[-0.88, +8.11, -0.32, -2.22, +8.12] : roze
[-2.23, +1.87, -2.22, -2.52, +6.85] : vud
[-0.89, -0.89, -3.42, -0.89, +5.24] : kenez
[-1.56, +3.95, -3.18, +5.54, +5.55] : nure
key -> tag
[+5.55] -> K_546
[+8.12] -> K_41
[+5.24] -> K_459
[-0.89] -> K_99
[+6.85] -> K_329
key kenez 5:  -> K_459
which: [-0.89, -0.89, -3.42, -0.89, +5.24] -> kenez
size: [-1.56, +3.95, -3.18, +5.54] -> 4
all kenez: [-0.89] -> 1 2 4
gone nure: [-1.56, +3.95, +5.54, -3.18] -> [+5.55]
gone roze: [-0.32, -0.88, -2.22, +8.11] -> [+8.12]

[-3.09, -0.58, -8.17, -8.17] -> roze
[-0.92, -0.92, -0.92, +3.08] -> kenez
[+2.64, +0.32, -0.60, -4.43] -> retem
[-0.91, -0.50, -3.20, +2.10] -> lik
Table of tags by key:
[-8.18] -> K_361
[-0.92] -> K_385
[-8.17] -> K_931
[-0.93] -> K_5
key kenez 3:  -> K_385
size: [+2.64] -> 1
all roze: [-8.17] -> 3 4
all kenez: [-0.92] -> 1 2 3

[-5.28, +5.94, +7.58, +3.78] : zufom
[-0.88, -1.75, -6.91, -1.31] : nure
[-2.69, +1.51, -5.24, +1.14] : bisu
[-6.37, +0.87, +0.84, -1.91] : tul
size: [-5.28, +5.94, +7.58] -> 3
size: [-6.37, +0.87, +0.84] -> 3
tags:
[-6.36] -> K_748
[-2.68] -> K_369
[-2.69] -> K_920
[-6.37] -> K_244
[+0.84] -> K_126
[-5.28] -> K_111
[-0.88] -> K_650
key tul 1:  -> K_244

[+0.63, -1.61, -3.62, +0.93, -0.65, -0.81, +0.50, +4.95, +0.68, +1.88, -1.77, -1.27, +0.00, -3.95, -2.06, +0.12, -6.67, +1.27, +1.33, +2.27, +0.47, -1.46, -4.44, -2.31, +0.58, -1.76, +3.48, +3.99, -3.41, -2.82, +1.37, +0.00, -5.16, -2.54, -0.31, -3.76, +4.25] : Zusa
[+0.71, -2.95, -1.49, -2.38, +1.59, -0.88, +1.88, +0.83, +0.20, +3.66, -4.09, +0.82, -0.11, -5.07, +0.98, -3.34, -4.60, +0.70, +0.26, -0.88, -0.52, -0.43, -0.12, -2.64, -1.34, -1.03, +3.24, +1.43, -2.01, +0.56, +1.50, -0.91, -1.27, -0.78, -1.41, -4.49, +2.12] : falet
[-1.59, -1.80, -1.20, -1.41, -0.56, +0.25, +1.28, +2.57, +0.12, +2.52, -2.97, +0.01, -0.26, -5.75, -0.02, -2.90, -5.89, +2.01, +0.01, +0.94, +0.33, +0.31, -1.17, -2.24, -1.02, -2.09, +1.73, +1.21, -3.54, -1.62, +0.33, -1.80, -2.84, -2.05, +0.54, -3.55, +2.67] : bisu
size: [+0.71, -2.95, -1.49, -2.38, +1.59, -0.88, +1.88, +0.83, +0.20, +3.66, -4.09, +0.82, -0.11, -5.07, +0.98, -3.34, -4.60, +0.70, +0.26, -0.88, -0.52, -0.43, -0.12, -2.64, -1.34, -1.03, +3.24, +1.43, -2.01, +0.56, +1.50, -0.91, -1.27, -0.78, -1.41, -4.49, +2.12] -> 37
size: [-1.59, -1.80, -1.20, -1.41, -0.56, +0.25, +1.28, +2.57, +0.12, +2.52, -2.97, +0.01, -0.26, -5.75, -0.02, -2.90, -5.89, +2.01, +0.01, +0.94, +0.33, +0.31, -1.17, -2.24, -1.02, -2.09, +1.73, +1.21, -3.54] -> 29
tags:
[-1.50] -> K_14
[+0.12] -> K_463
[-1.20] -> K_404
[-1.19] -> K_302
[-1.21] -> K_154
[-1.49] -> K_859
key bisu 3:  -> K_404
gone Zusa: [-3.95, +0.93, -2.06, -2.31, +3.48, -1.77, -1.61, +1.27, -1.27, -5.16, -4.44, +0.68, +0.00, -3.41, +0.58, +1.37, +1.88, -0.65, +0.47, -1.76, -3.76, +0.00, +0.63, +4.95, -2.82, -0.81, -6.67, +2.27, +0.50, +1.33, +0.12, +4.25, +3.99, -2.54, -0.31, -3.62] -> [-1.46]
size: [+0.71, -2.95, -1.49, -2.38, +1.59, -0.88, +1.88, +0.83, +0.20, +3.66, -4.09, +0.82, -0.11, -5.07, +0.98, -3.34, -4.60, +0.70, +0.26, -0.88, -0.52, -0.43, -0.12, -2.64, -1.34, -1.03, +3.24, +1.43, -2.01, +0.56, +1.50, -0.91, -1.27, -0.78, -1.41, -4.49] -> 36

[-4.32, +0.90, -1.00, -2.89, +0.49, -0.95, +4.25, +1.15, +0.94, +2.04, -1.17, -0.53, -1.20, -0.08, -3.45, -2.80] -> Sazo
[-0.11, -2.08, +0.42, -1.52, -0.15, +1.34, +0.53, -0.01, +0.13, -1.31, -1.82, -1.68, -1.94, -0.99, -0.63, +0.02] -> tul
[-1.82, +1.39, -2.81, +1.39, +2.75, +2.44, -2.30, +3.52, -0.44, +1.96, +1.58, -1.94, +1.70, +1.36, -1.11, +1.49] -> kenez
[-3.01, +1.08, +1.26, -1.15, +1.93, +1.80, +3.58, -0.24, +5.84, +1.33, +1.08, -1.40, +1.66, -6.29, -0.23, -1.52] -> roze
[-1.71, -1.84, -1.22, -1.57, +2.76, +0.18, -0.11, -0.93, +0.63, +1.15, +0.92, +1.45, -2.92, -0.72, -2.11, +2.62] -> bisu
[-0.45, -0.89, -0.13, +0.78, +0.87, -0.38, +0.57, +0.36, +2.12, -2.13, -1.74, -2.01, +1.31, -1.01, -0.77, -1.60] -> nure
[-0.28, +1.42, +0.19, +0.01, -3.44, +2.96, +3.40, -0.37, -0.53, +0.28, +2.53, +0.50, +1.40, -1.32, +0.10, -0.87] -> vud
[-1.82, +1.39, -2.81, +1.39, +2.75, +2.44, -2.30, -2.80, -0.44, +1.96, +1.58, -1.94, +1.84, +1.36, -1.11, +1.49] -> zufom
key -> tag
[-0.53] -> K_128
[+0.13] -> K_508
[-0.44] -> K_218
[+5.84] -> K_124
[+1.08] -> K_248
key roze 9:  -> K_124
gone zufom: [+2.75, -1.94, +1.39, -2.30, +2.44, +1.39, +1.96, -2.80, +1.84, +1.58, +1.36, -1.11, -0.44, -1.82, +1.49] -> [-2.81]
size: [-4.32, +0.90, -1.00, -2.89, +0.49, -0.95, +4.25, +1.15, +0.94, +2.04, -1.17, -0.53, -1.20, -0.08, -3.45, -2.80] -> 16

[+2.16, -1.46, +3.98, +1.15, +6.19, -4.40, -2.36, +4.00, -1.98, +3.09, -2.89, -2.02, -2.25, -5.87, -1.23, -1.92, -1.75, +7.55, +6.59, +3.23, +2.81, -5.41, +0.18, -3.00] : Sazo
[+0.31, +0.55, +0.55, -0.54, +0.49, -0.39, -0.54, -0.54, +0.99, +1.44, -0.76, +0.02, -0.73, -0.33, +0.17, -0.03, -0.25, +2.15, +0.72, +0.06, -0.76, -0.88, -0.54, -0.33] : tul
[+0.00, -0.01, -0.06, +0.07, +0.00, -0.03, -0.05, +0.02, -0.09, -0.08, +0.05, +0.04, +0.03, -0.04, +0.03, -0.03, +0.03, -0.09, -0.05, -0.02, +0.05, +0.05, -0.06, +0.00] : retem
[+0.56, -1.01, +0.35, +0.96, +0.29, -1.14, +0.23, -0.64, -1.29, -1.63, +1.06, +0.56, -0.11, -0.58, +0.83, -0.21, +0.74, -1.65, -1.14, -0.11, +0.82, +0.60, -0.41, +0.15] : zufom
[+1.75, -1.34, -0.53, +1.03, +5.03, -4.60, -2.55, +3.55, -1.99, +2.74, -2.68, -1.93, -2.18, -5.66, -1.11, -1.85, -1.56, +7.29, +6.93, +3.51, +2.30, -4.52, +0.22, -3.16] : bisu
[+1.17, +0.30, +1.76, -0.07, +2.64, -2.09, -0.52, +1.15, +0.20, +2.42, -1.73, -0.48, -1.67, -2.27, +0.09, -0.79, -0.57, +4.15, +2.37, +1.00, +0.53, -2.23, +0.77, -1.36] : Zusa
[+2.92, -3.09, +1.09, +1.88, +1.28, -4.01, +1.70, -1.55, -2.68, -1.88, +3.35, +1.46, -2.26, -0.07, +2.27, +0.86, +1.46, -2.15, -1.94, +0.48, +0.75, +0.16, -0.50, +1.81] : falet
[+0.06, -0.22, -0.04, +0.36, +0.08, -0.19, -0.05, +0.01, -0.39, -0.64, +0.30, +0.13, +0.13, -0.19, +0.10, -0.19, +0.27, -0.62, -0.32, -0.16, +0.27, +0.34, -0.17, -0.02] : vud
[+4.90, -5.44, +0.95, +2.79, +3.12, -5.04, +3.62, -2.44, -3.59, -1.72, +7.15, +3.58, -5.08, +1.09, +3.67, +3.08, +2.19, -2.67, -2.64, +1.12, -0.08, -1.09, -0.62, +5.20] : lik
size: [+1.75, -1.34, -0.53, +1.03, +5.03, -4.60, -2.55, +3.55, -1.99, +2.74, -2.68, -1.93, -2.18, -5.66, -1.11, -1.85, -1.56, +7.29, +6.93, +3.51, +2.30] -> 21
tags:
[-0.11] -> K_769
[+0.87] -> K_155
[+0.86] -> K_968
[-0.21] -> K_166
[-0.20] -> K_457
[-0.22] -> K_173
key zufom 16:  -> K_166
which: [+2.92, -3.09, +1.09, +1.88, +1.28, -4.01, +1.70, -1.55, -2.68, -1.88, +3.35, +1.46, -2.26, -0.07, +2.27, +0.86, +1.46, -2.15, -1.94, +0.48, +0.75, +0.16, -0.50, +1.81] -> falet
all tul: [-0.54] -> 4 7 8 23
which: [+4.90, -5.44, +0.95, +2.79, +3.12, -5.04, +3.62, -2.44, -3.59, -1.72, +7.15, +3.58, -5.08, +1.09, +3.67, +3.08, +2.19, -2.67, -2.64, +1.12, -0.08, -1.09, -0.62, +5.20] -> lik

[-1.13, -0.29, +2.01, -1.76, +2.80, +3.02, +1.75, +2.02, -1.92, -5.61, +1.67]  bisu
[-1.13, -0.29, +2.01, -1.76, +2.80, +3.02, +7.64, +3.67, -4.87, +3.13, +2.54]  nure
[+2.30, +1.56, -5.02, +1.62, -3.04, -3.84, +3.52, +1.77, +4.77, -4.91, -0.99]  roze
gone nure: [+2.54, +2.80, -4.87, +3.67, -1.76, +2.01, +7.64, +3.02, -0.29, +3.13] -> [-1.13]
gone bisu: [-5.61, -1.76, +2.02, -1.13, -0.29, +1.75, +1.67, -1.92, +2.80, +3.02] -> [+2.01]

[+6.80, +1.68, +1.68, +6.80, +6.80] -> kenez
[-3.57, +6.64, -1.40, +1.28, +6.81] -> Sazo
[-3.57, +6.64, -1.40, +1.94, +7.64] -> vud
Table of tags by key:
[+6.80] -> K_652
[-3.57] -> K_73
[+6.81] -> K_88
key Sazo 5:  -> K_88
all kenez: [+6.80] -> 1 4 5

